In the rows, 128 means zero.
runs of hidden systems
seq 1, V (11 x 18)
[[122 113 176 123 190 127 148 163 145 142 151 109 116 144 141 145 165 111]
 [146 121 115 140  99 147 156 147 117  97  82  88 155 101 154  72 120 142]
 [118 163 200 117 133 142 124 153 124 145 181 169 126 105 167 146 155 119]
 [136  95  90 162 124 136 164  74 149  66 103 124 152 104 164 111 162 136]
 [153 166 146 100  75 130 112 115  92 172 172 205 120  95 146 133  95 124]
 [122  70  91 149 163 140 156  77 173 101 116 162 122 167 120 182 178 117]
 [207 143 103  95  79 107 118 111  88 174  99 151 121 139 110  81  61 127]
 [104  93 136 122 188 138 143 172 151 158 128 146 103 206 131 217 156  87]
 [188 141 103 126 105 126 124 125 115 111  31  70 151 178 119  35 113 142]
 [ 98 171 188 108 167 108 113 206 115 189 179 123 110 154 206 175 125  80]
 [ 89 118  89 167 109 172 138 101 142  38  49  66 173 170 163  70 190 154]]
seq 2, C (11 x 18)
[[154 116  94 114 125 102 128 120 128 112 127 158 120 125 116 136 109 113]
 [123 137 125 117 114 145 131 170 127 153 130 138 114 155 120 159 127 115]
 [139 119 113 130 147 106 124 130 167 111  93 119 117 156 105 121 140 123]
 [138 147 118 125 135 106 123 151  90 136 125 120 125 161 155 132 105 100]
 [ 84 139 134 155 127 136 124 154 149 113  96  93 122 149 128 133 143 133]
 [131 151 126 142 151  87  96  94 100 103 128 115 132 151 124 106 117 126]
 [ 74 146 117 156 113 127 127 142 112 132 154  98 121 109 153 157 115 127]
 [ 92 116 129 134 128 126 101  86 126 118 133 115 119 131  72 104 134 164]
 [136 137 113 122 136  94 125 106 116 166 194 103 127  95 139 143 102 125]
 [ 89  69 114 112 107 155 149 142 125 145 125 106 111 102  95 107 119 158]
 [182 132 162  98 159 116 121 109 134 178 164  99 136 125 100  94 130 141]]
seq 3, W (11 x 18)
[[118 147 166 150 115 153 129 123 126 171 120 122 129 127 134 138 120 140]
 [130 101 151 140 154 132 131 113 149 121  77 139 140 132 139 116 134 130]
 [152 126 135 118 140 141 118 121 105 161 124 140 169 124 157 143  96 120]
 [115  94 111 111 134 158 130 150 159 121 105 110 166 107 128 132 129 139]
 [170 114 104  83 140 125 117 114 117 111 151 150 161 132 137 111 135 120]
 [118 123 101  95 101 141 143 170 148 143 171 118 121  99 140 142 134 127]
 [138 122 118 104  97 141 135 123 125  89 141 152 107 147 104  89 175 140]
 [150 172 158 130 109 111 149 143 143 156 176 149  83 115 144 145 147 112]
 [ 95 119 143 158  82 158 158 140 121 112  82 157  87 144 126 121 147 137]
 [170 186 186 168 140 132 117  98 137 143 116 161 141 139 125 147 138 125]
 [ 98 102 122 165 128 133 150 146 150 129  61 146 131 117 179 173 103 108]]
seq 4, N (11 x 18)
[[125 123 100  93 140 128 107 118 159 119 174  85 162 103 112 109 147 149]
 [135 121 124  65 105  98 110 137 138 162 163 124 102 103 108  78 111 143]
 [164 119 137  81 139 150 152 176 166 162 161  88 125 130 114 114 159 131]
 [198 103 143 112 144  94 171 133 120 161 122  95  97 119 123  67 113 123]
 [158 120 192 127 156 141 181 198 102 170 141 121 104 120 152 136 127 104]
 [186 105 180 182 169 143 188 120  89 108  98 107 141  99 125 101 128 133]
 [132 124 201 165 165 107 151 132  89 125 139 192 117  64 158 162  96 103]
 [136 118 143 187 121 188 165 130 110  65 122 164 174  51 109 169 129 144]
 [147 141 144 152 121  97 105  71 151  95 119 245 127  64  94 166 102 124]
 [128 135  49 136  77 163 139 161 171  81 132 193 150  87 114 226 121 110]
 [175 161  68 131  61 120 104  93 168 100  63 205 106 167  46 143 118 130]]
seq 5, T (11 x 18)
[[121 122 140 164 126 150 130  98 145  69  75 190 126 158 108 137 171 130]
 [144 147  99 165 124 103 149  81 153 136 156 155 126 117 193 193 131  97]
 [ 57 113 102 144  93 193 108 132 134 131  91 165 151 150 122 197 122 138]
 [150 128  86 115 163  92  79  73 203 126  83 144 169 162 143 150 123 112]
 [ 84 106  56  96 114 128 121 177 127 170 132 102 144 139 190 182  81  99]
 [ 99 148 123  81 133 136  40 140 135 146  63 114 162 223 104  96 121 138]
 [121 120 112  92 177  35 122 175 167 134 122  60 105 144 205  95 121  88]
 [ 44 140 140 106  98 141  93 151  30 154 141  68 113 188 158  68 115 145]
 [ 93 156 226 135 187  68  92 125 191 124 113  63 101 125 130  48 171 148]
 [ 68  60 126 142 133  97 176  89  52 119 191  59  94  67 190  56 122 149]
 [ 98 164 244 150 124 176  93  74 129 197 174  87 145  73  65  82 140 210]]
seq 6, X (11 x 18)
[[104 106 122 109 135 100 111 140 131 105 117 141 102 137  96 108 128 129]
 [136 151 115 129 124 114 107 110 122 164 139  92 119 158  95 126 109 137]
 [105 117 139 139 149  97 117 152 130 116  79 108 116 128 119 109 102 127]
 [133 141 144 122 142 143 108 120  76 146 143  96 149 157 109 106 115 142]
 [118 148 141 163 144 114 119 148 147 110  97  84 156  93 140 125 105 133]
 [121 114 139 103 143 148 116 135  67  99 159 130 161 109 115 101 124 141]
 [135 159 122 148 122 133 123 128 166 134 152  86 158  67 111 146 117 148]
 [129  73 126  95 149 114 136 150 111  83 147 155 127  76  95 107 122 130]
 [161 149 116 122 108 144 130 124 143 183 179 108 125 100  68 158 107 147]
 [149  79 137 126 162  97 156 170 157  98  86 147  97  92  78 126 113 120]
 [187 147 140 115 128 143 134 139  70 180 168 140 116 156  65 150  99 124]]
seq 7, W (11 x 18)
[[111  91 166 120 174 141 111  92 115 138 143 142 144 128  95 124 135 145]
 [173  88 116 126 148 111 169 124 127 166 129  92 122 102 134 118  98 124]
 [114  87 144  83 135 149 110 158 101 136 124 156 134 118  73 115 105 143]
 [191 111 136 125 171 132 174 157 121 121 157  92 130 127 108 126 149 117]
 [137 118 124  93 100 104 133 191 101 106 121 164 102  85 110 103  91 119]
 [138 146 154 153 144 166 157 159  90  84 177 127 132 123  90 154 169 129]
 [164 149 117 160 101  74 159 141 138  74 109 148  92  66 124 113 108 114]
 [ 85 148 139 168 116 153 122 126  73  96 159 187 121 119  95 196 124 126]
 [162 151  92 209 120 105 160  96 171  94  98  99 114 108  90 160 127 131]
 [ 97 134 100 136 131  84  75 106 109 112 111 208 112 144  96 191  79 106]
 [125 152  65 187 141 145 136 121 139 139 123  46 142 183  90 199 123 129]]
seq 8, T (11 x 18)
[[123 127 118 143  93 110 127  98 149 113  78 119 102 131 115  73 132 150]
 [123 107 149 117 156 106 146 107 132 175 190 133  93 127 143 149 141 117]
 [112 111 128 169 107 181 156 123 118 137  78  86 136 135 105 114 125 158]
 [164 104 174 109 172  92 116  84 139 160 128 178 132 105 140 119 107 118]
 [135 105 110 142 137 189 171 164  98 125 144  77 174 117 148 153 130 129]
 [157 152 161 102 104 128  81 115 129 125  83 193 157 103 118  86 100 140]
 [152 113 105  97 167 128 159 172 145  93 194 115 146 117 156 154 176 100]
 [128 176  98 126  20 158 115 133  99 117 100 146 120 129 122  88 110 150]
 [134 126 160  95 169  98 126 139 196 119 171 175  84 149 111 148 197 108]
 [124 120  51 177  56 148 191 106  98 119 109  81  95 154 155 116 132 133]
 [108 145 211 124 137 123  91  97 159 201 123 210  86 155 110 160 132 128]]
seq 9, L (11 x 18)
[[135  98 114  94 131 155 138 113 128 120 205 167 161  71 141 156 147 131]
 [171 123  78  89  60 141 156 149 179 123 130 132 109 100 107  94 143 140]
 [131  80 145  63 141 103 145 177 135 148 164 194  84 107 129 136 129 102]
 [163 123  87 126  88 143 194 173 116 165 127 105  72 189 136 137 139 105]
 [116 128 194 136 129 108 132 175 114 145  56 191  75 155 141 127 104 101]
 [155 139 135 193 158 141 176 104  71 140 119 120 130 193 188 178 137  89]
 [110 177 147 195  83 135 102 103 125 111  25 161 151 119 166 130  87 132]
 [129 136 139 163 178 135 106  35 122  89 159 189 194 122 181 183 158 114]
 [141 155  35 133  57 128 100  62 187 113  98 114 188  86 169 118 105 146]
 [ 78 104 117  43 131 127  60  97 191 113 184 220 158  98 142 145 165 133]
 [170 105  25  49 103 113 145 122 205 160 168  67 126 163 167  90 168 124]]
seq 10, X (11 x 18)
[[152 109  77 120 137 153 123  73 112 124 156 146 156 173 100 162 145 127]
 [117 144 104 119  97 101  97 145 186 137  76 172 129 107 146 157  89 115]
 [121  96 107  66 150 152 110 149 118 124 141 138 133 210 103 124 169 120]
 [172 191  92 130  85  89 114 135 170 157  93  91 123 147 163 110 103 113]
 [ 70 110 162  92 151 110 122 195 100  97 129 124  89 175 151  92 160 110]
 [158 195 115 167  85 133 137  77 110 148 148  50 122 158 142  85 147 151]
 [ 47 116 184 157 159  65 121 140 124  84 113 132  92  78 184 104 124 117]
 [ 95 113 109 153 105 186 136  42  53 144 187  88 147 148 107 116 148 176]
 [ 93 116 159 168 147  82  99  70 208 129  80 140 151  29 159 131  91 145]
 [ 91  14  91  68 167 178 125  99  52 140 179 147 170 139 109 143 115 140]
 [176 145 114 124  89 157 113 108 236 212  72 107 184  65 126 137  81 161]]
seq 11, V (11 x 18)
[[116 175 107 141 135 106 105 185 119  64 118 111 128 157 115 145 136 107]
 [116 211 125 158 111  82  96 148 134  84 132 102 112 134 126 124 134 120]
 [ 67 178 118 180 118  81 105 122 105  79 145 114  99 126 139 149 124 118]
 [ 79 187 122 191  96 111  94  79 110 113 141 111 111 123  97 145 114 151]
 [ 65 141 136 174 144  83  83  65 123 140 139 126 112 108  93 161  88 144]
 [ 85 115 102 155 143 130  84  83 102 141 129  99 152 118  49 160  74 160]
 [ 94 119 139 115 168 110  62 128 156 161 131 105 150 102  37 152  77 156]
 [105  89 103  99 191 109  89 165 129 101 141  68 164 101  44 128  93 147]
 [116 150 127  90 136 122  92 222 160 105 160  74 146  69  46 121 110 151]
 [ 97 127 141 113 163  89 124 207 153  35 176  92 110  59  68 105 157 134]
 [134 173 126 160  90 106 161 189 123  47 194  92  98  23  70 111 133 142]]
seq 12, C (11 x 18)
[[114 130  89 123  92 125 132 106 142 116 156 111 110 128 124 112 151 143]
 [109 122 144 101 115 100 122 116 123 155 163 143  84 127 134 103 130 131]
 [127  95 126 142 130 133 178 112 135 151 150 101  90 136 131 124 155 132]
 [141 106 160 132 129 116 142 101 118 174 100 130 105 124 138  92 103 136]
 [133  93 165 148 177 150 161 125 117 153 126 107 151 121 158 142 133 124]
 [147 117 140 148 121 159 129 100 120 132  72 124 175 107 140 104 104 148]
 [127 130 164 113 163 149 105 131 117 119 144 152 193  97 161 145 129 124]
 [138 130  88 125  85 179 129 114 140  87 125 143 178  99 131 129 145 146]
 [135 152 143  74 106 126  85 129 143 119 163 201 139 108 133 125 142 125]
 [145 114  75 112  95 148 169 138 159  96 166 161 107 133 132 154 181 115]
 [153 138 137  96  80 106 125 128 147 154 107 197  68 161 121 110 134 115]]
seq 13, N (11 x 18)
[[153 173 128 130 118 135 115 159 129 130 111 106 129 169  99 131 130 127]
 [130 138 122 137 160  76 123 145 129 100 116 100 107 157 126 118 135 109]
 [112 161 131 147 119 125 130 153  74 126 154  97 111 149 122 130 121 125]
 [ 96 145 164 162 160 114 114 125 137 111 126  88 120 127  95 120 144 144]
 [101 115 120 132 155  99 122 113  92 120 188 109 118 105 108 138 113 131]
 [ 99 136 146 129 119 145 107 143 134 150 145 103 137  84  75 130 102 163]
 [142  89 123  92 176 107 112 124 151 124 159 131 139 107  71 130 125 135]
 [172 138 104  93 114 117 122 167 124 163 154 112 141  88 103 132  76 127]
 [174 119 151  88 148 131 132 194 150 115 103 132 127 127  74 102 134 125]
 [219 158 126 123 160  85 150 157 112 123 155 114 128 128 129 131 116  94]
 [147 155 165 156 113 115 165 215 106 100 100 118  89 101 118 112 115 114]]
seq 14, G (11 x 18)
[[118  72 102 126 154 130 154 134 108  97  96  96 121 172 133  99 148 124]
 [139 188 167 137  90 107 104 117 134 178 123 137 112 112 148 109  98 133]
 [ 70  71 147 142 174 139 152 146 134  89 121 105 122 133 141 129 171 129]
 [165 161 124 129  91 118 100  67 102 161 114 118 152 118 142  73  91 150]
 [ 68  99 170 134 167 135 143 154 173 128 166 135 123  75 157 171 159 123]
 [168  93  71 103  97 158 128  72  89 118 102 107 175 145 118  62 118 158]
 [138 159 183 113 137 111 131 165 194 179 185 164 116  58 163 174 130 111]
 [133  33  61 106 119 182 180 141  83  74  90 108 146 163 116  90 150 137]
 [213 229 192 115  92 104 113 133 163 196 155 175 116  92 143 119 115 116]
 [ 82  20 111 149 172 154 213 187 101  46 103 127 104 144 148 152 172 103]
 [218 239 154 142  39 138  96  61  93 166 103 163 137 147 121  64 108 149]]
seq 15, L (11 x 18)
[[142  93 108 150 149 162 166 128 138 132 113  91 129 162  83 149 150 138]
 [151 120 160 111 131 117 105 123  91 158  96 151 133 113  93  97  70 140]
 [154 138 131 140 166 175 138 158 114 124 151 114 170 147 103 189 140 118]
 [167 144 113 118 101 116 116 143  87  80  84 136 144 118 110  69  97 134]
 [139 176 153 132 158 115 116 164 121 113 196 154 140  95 129 189 128 103]
 [133 131  51 145  81 112 153 143 115  45 109 107 106 134 116  99 142 126]
 [112 169 168 123 131  57  95 123 139 142 181 185  70  90 111 151 109 112]
 [106  93  39 164 133 118 170 123 145  94 123  85  93 179 107 175 153 115]
 [109 149 155 118 105  66  68  83 122 176  97 174  73 145  86  98  74 141]
 [112 108 102 156 214 141 126 123 160 142 130  83 155 202 109 223 150 108]
 [122 141 102 108  90 113  60  87  76 138  51 106 152 174 109  45  69 157]]
seq 16, G (11 x 18)
[[130 116 169 111 165 124 116 153 138 134 124 119 137 117 103 110 127 135]
 [142 126 126 134 134 133 140 146  92 135 125  85 154 111 149 115  97 127]
 [119 150 157 135 113 143 119 162 140 108 127 129 144  79 111 121 127 145]
 [155 121 122 123 153 120 140 130  97  82 158 112 154 107 127 106 140 127]
 [147 154 112 151  89 129 148 131 124 121 157 134 125  70 124 147 110 133]
 [140 112 126 124 133 146 146 128 122  85 166 156 118 121  80 137 168 135]
 [197 139 105 144 124 116 155 101 107 142 153 142 120 127 107 154 110 113]
 [115 118 138 144 119 157 145 152 120 126 131 183 104 134  86 191 133 120]
 [180 142 120 135 152 140 116 110 103 119 107 144 146 198  90 146 135 114]
 [119 156 130 158 139 104 113 153 123 134 103 171 121 143 141 200  89  90]
 [ 86 150 104 136 125 155  85 137 106  86  94 134 145 210 108 146 149 126]]

runs to name
seq 17 (2 x 18)
[[108 156 149 183 150  83 154 114 116 101 193 105  84  96 138 149 149 117]
 [104 102  98 173  94 139 141  54 101 108 129 126 106 110  62 124 120 167]]
 => G
seq 18 (2 x 18)
[[153 155 107 116 116  97 109  99 132 117 131 135 126 158 153 100 139 118]
 [ 73 146 133 124 108 132 115 146 144 161 148 118 112 133 157 150 133 129]]
 => W
seq 19 (2 x 18)
[[144 128 109  99 113 137  98 107 141 148 112 112 148 151  95  92 123 152]
 [123 121 129 106 166  83 109 156 146 145 119  94 131 126 148 121 102 111]]
 => X
seq 20 (2 x 18)
[[ 81 112 117 142 153 108 121 119 118 113 138 112 137 122 175 143 124 117]
 [ 93 133 137 127  99 161 104 104  91 131 138 131 146 125 114 109 122 159]]
 => N
seq 21 (2 x 18)
[[127 132  94 144 141  86 105  96 155 138 115  89 124 138 101 133 104 133]
 [ 79 116 116 112 144 127  74 111 123 138 135 128 141 149  84 147 110 141]]
 => L
seq 22 (2 x 18)
[[114 122 154  93 139 137 117 149 115 149 169 120 133 118 129 116 136 135]
 [156 110 109 135 131 134 154 139 147 131 107  83 144 107 123 115 117 136]]
 => G
seq 23 (2 x 18)
[[101 135 143 146 125 138 113 118 154 158  93 134 117 164 129 147 130 129]
 [124 106 106 137 169 104 118  92 127 120 112 124 143 158 146 140 122 113]]
 => C
seq 24 (2 x 18)
[[139 126 152 150 156 115 126 131 126 116  94 164 134 126 131 152 113 110]
 [146 142  96 150 114 138 130 100  93 124 131 135 149 144 143 153 115 119]]
 => L
seq 25 (2 x 18)
[[129 138 151 115 131 106 136 169 172 120  97  86 123 128 186  74 156 121]
 [ 66 108 165 125 128 132 145 135  84 147 170 122 110 111 202 113 138 126]]
 => L
seq 26 (2 x 18)
[[105 139 112 129 112 111 111 102 101 122 139 109 113 153 130  99 130 138]
 [103 135 140 149 136 100 122 105 171 147 141 107 106 110 124 139 132 137]]
 => G
seq 27 (2 x 18)
[[117 147 164 158 101 143 126 109 134 123 124 175 126  84 125 144 127 142]
 [136 107 127 172 135 146 158  89 139 120 110 156 133 120 136 165 138 124]]
 => W
seq 28 (2 x 18)
[[122 124 170 106 161 130  92 127 168 144 112 138 154 122 115 122 132 137]
 [143 100  93 101 155 122 128 138 111 107 146  97 169 112 145 116 116 122]]
 => V
seq 29 (2 x 18)
[[138 119 153 114 178 120 134 155  91 133 160 150 139 134 152 159 123  96]
 [148 139  95 144 103 160 136 137 164  96  74 113 162 133 129 128 142 134]]
 => V
seq 30 (2 x 18)
[[165 138 125 128 115 159 135 138 115 120  99 122 150 152 116 108 134 134]
 [154 135 149 109 131 107 140 154 134 128 135 167 114 113 156 128 131 104]]
 => T
seq 31 (2 x 18)
[[104 105 156 127 192 117 123 132  81 128 169 115 152 111 156 143 117 116]
 [126 171 115 162  71 163 135 130 124 115 122  73 131 129 109 101 142 160]]
 => L
seq 32 (2 x 18)
[[ 97  86 130 154 117 152 160 130 131 114 103 122 104 119  96 123 143 148]
 [168 146 172 123 145 118 114  86 102 159 150 137 134 131 114 104 122 135]]
 => G
seq 33 (2 x 18)
[[ 96 122 132 133 125 142 142 137 110 124 161  90 107 131 107 117 150 146]
 [109 127 156 146 114 119 140 124 151 143 133 103 102  83 119 107 128 152]]
 => V
seq 34 (2 x 18)
[[104 160 170 107 105 105  94 157 145 130 121 161  95 117 110 102 125 135]
 [132 122  99 143 163 113 139 114 118 114 156  72 114 177  98 132 156 125]]
 => X
seq 35 (2 x 18)
[[153 126 146 157 169 130 139  99 126 106 133 134 138 135 105 142 152 127]
 [136 133 121 161 108 124 149 126 115 126 123 144 133  79 145 155  94 122]]
 => T
seq 36 (2 x 18)
[[124 119 158 127 184 117 116 136 129 122 144 119 143 122 107 141 132 125]
 [134 132  98 142 117 138 125 128  94 134 117 102 157 117 124 135  84 133]]
 => G
seq 37 (2 x 18)
[[179 134 163 125 121 124 160 137 110 155 148 106 114  85 118  87 115 140]
 [108  85 161 149 149 157 180 163 134 117 122 149 121  95 146 162 144 120]]
 => V
